(in the rows, 128 means zero)
The rows of A fall into several groups, and each row is roughly a mix of its group's hidden directions.
A (78 x 13):
[[120  93 109 185 187 137 120 129 110  96 120 157 167]
 [ 79 156 155 168 139 120  81 137  81 151 165 113 121]
 [ 95  83 119  97 156 104 145 115 176 106  92 147  84]
 [ 91 132 143 161 118 120  78 138  88 143 178 140 176]
 [130  86 122 121 147 182 161 145 165 164 161  88 108]
 [ 66  73 146 152 152 119  89 100 110 119 143 157 133]
 [133 115 115 112 137 173 164 138 181 169 104  86  93]
 [165 105 109 169 162 170 168 112 142 107  89  94 146]
 [156 183 122 146  89 119 141 135 135 100 131 119 202]
 [115 181 139 176 107 125 124 136 123 111 159  97 193]
 [136 191 134 164 103 111 138 133 129  91 143  98 187]
 [ 94 165 144  83 100 113 175 154 154 152 167 100 136]
 [146  87 124 183 144 167  67 106  96 135 122 142 133]
 [115 128 144  88 118 111 129 161  83 179 187 109 110]
 [122  75 123  89 152 135 116 121 123 160 102 160  62]
 [102 162 147  67  82  84 120 135 138 150 138 126  89]
 [122 125 145 159 112 160 123 137 102 157 191  88 178]
 [131  79 126 114 145  87 105  98 133  85  99 142  70]
 [ 98  62 130 150 151 170  84 119 121 170 142 138 116]
 [141 152 146 112  94 151 192  91 127 114 107 140 183]
 [ 68 101 152 171 165 137 120 120 130 124 172  86 109]
 [112 153 159 152  73 157 118 106 148 135 174  89 165]
 [128  90 113 103 144 158 162 118 186 146  83 109  88]
 [170 103 100 115 161 138 111 133 135 116  98 185  72]
 [115 143 152 157  97 152 122 124 102 140 187 113 195]
 [102  47 132 117 155 158 126  96 124 149 108 162 113]
 [ 98  52 135  93 149 116 127  99 134 129 114 149  80]
 [133 156 139  84  83 111  81 130 120 144 147 183  93]
 [132 100 114  89 160 127 184 117 123 124  72 176 128]
 [104  96 117 187 147 182  87 115 169 137 117 132 143]
 [101 134 152 131 107 134 122 141 102 142 211 138 176]
 [161 188 101 146 142  89 103 186 118 115 135 109 114]
 [144 122 113 163 139 137 126  90 168  72  68 149 138]
 [174 176 107 104  95 118 153 129 155 119  65 130 143]
 [171 177 122 115 126  97 166 128 145  83  95  97  94]
 [196 148 100  84 100 143 165 146 153 141  97 133 132]
 [100 113 131 124 138 158 116 167 102 202 177 119 133]
 [111 110 145 129 119 136  85 149  90 179 192 104 112]
 [164 150 133  98 106 148 168 105 148  87 131 195 135]
 [106 156 129  92 113  72 103 119 141 114  81 168  89]
 [116  99 122  95 131 126  91 117 109 168  81 185  93]
 [ 85  82 139 120 164 116  99 106 114 138 106 149  63]
 [127  88 128  97 165 127 132 125 124 140 117 130  38]
 [135 181 130 146  99 153 170 114 166 106 110 122 187]
 [138 132 114 107 113  99 133  98 153  98  45 162 131]
 [142 128 120 111 119 117  55 140 110 150 127 180  77]
 [156 142 128 109 150  92 158 122 132  82 106 107  56]
 [122 153 108 187 143 159  79 171 145 155 152 107 144]
 [ 74 115 137 117 134  92 105 163 111 172 169  83 116]
 [ 92 122 149  97 113 131 128 156 112 187 192 102 120]
 [153 150 126  76 102 116 157 116 165 127  82 117  72]
 [134 167 144 152 138 131 131 161  96 134 199  79 112]
 [102 155 143 175 112 131 107 136 109 125 177 116 198]
 [112 133 134 127 113 112  53 142  94 147 164 181 123]
 [121 146 152 126  85 142  96 135  99 154 201 147 159]
 [111  64 131 123 148 172 148  85 130 139  91 170 141]
 [112  93 117 162 161 130 105 152 113 169 128  54 119]
 [114 132 151 142 104 152 128 138 103 148 207 114 181]
 [130 167 132  99  97  95 104 106 138 103  85 190 106]
 [203 164 109  90  96 132 143 162 109 145 138 146 141]
 [117 113  86 142 189 140 136 157 166 130  76 161 121]
 [132 117 112 140 139 117  96 134 131 161  71  65  82]
 [115 167 153 143  80 164 141 123 140 149 169  96 180]
 [111 145 132 166 118 155  82 160 126 170 185  93 141]
 [121 147 154  95  81 136 125 141 115 158 208 135 139]
 [127 154 138 147 122 157 113 166  95 175 196 103 143]
 [137 177 146 109  81 124 140  95 138  91 121 186 155]
 [114 188 147 147 123 101  82 144  65 145 144 131 115]
 [186 114 113  94 138 165 175 125 155 108 127 165  92]
 [ 81 157 151 184 125 117  98 126 105 116 165 110 175]
 [ 92  92 105 137 176 134  91 172 147 167 140 130  91]
 [111 112 122 184 161 132  95 127  97 103 138 172 180]
 [153 109  91 125 189 117 123 162  94 137  88 168 105]
 [138 137 122  91 120 107  89 132 127 120 123 209  82]
 [160 169 135  87 104  64 154 132 105  91 130 116 108]
 [110 159 146 172 141 138 142 144 131 119 183  58 129]
 [137 117 121 142 141 141 170 124 149 139  92  40 123]
 [141 169 129 148  95  98 120 122 114  85 131 146 202]]
One row of each group comes first, with its name. Which group is each row after those in?
[118  46 125 111 164 155 147 121 151 134 151 126  88]
W
[178 136 123  98 116 156 144 114 141  99 132 206 111]
E
[151 156 136  99 102  91 175  96 142  69  94 132 132]
Z

[140 113 104 121 150 107  87 134 134 142  66 124  60]
E
[181 128 123 110 122  85 148 122 108  56 147 156 140]
W
[162 202 137 118  88 107 164 134 117 103 135 109 161]
Z
[140 156 129  74  97 103 139 118 159 132  81 121  70]
E
[185 126 114  96 122 153 116 124 137 122 120 193  78]
E
[154 192 127 163  96 113 119 122 159  76 124  99 149]
Z
[109 178 148 177 126 126 122 145 109 120 181  79 154]
W
[129 152 134 176 118 135 111  94 115  88 101 167 189]
E
[100  85 141 111 134 120  88 144 101 172 179 113  85]
Z
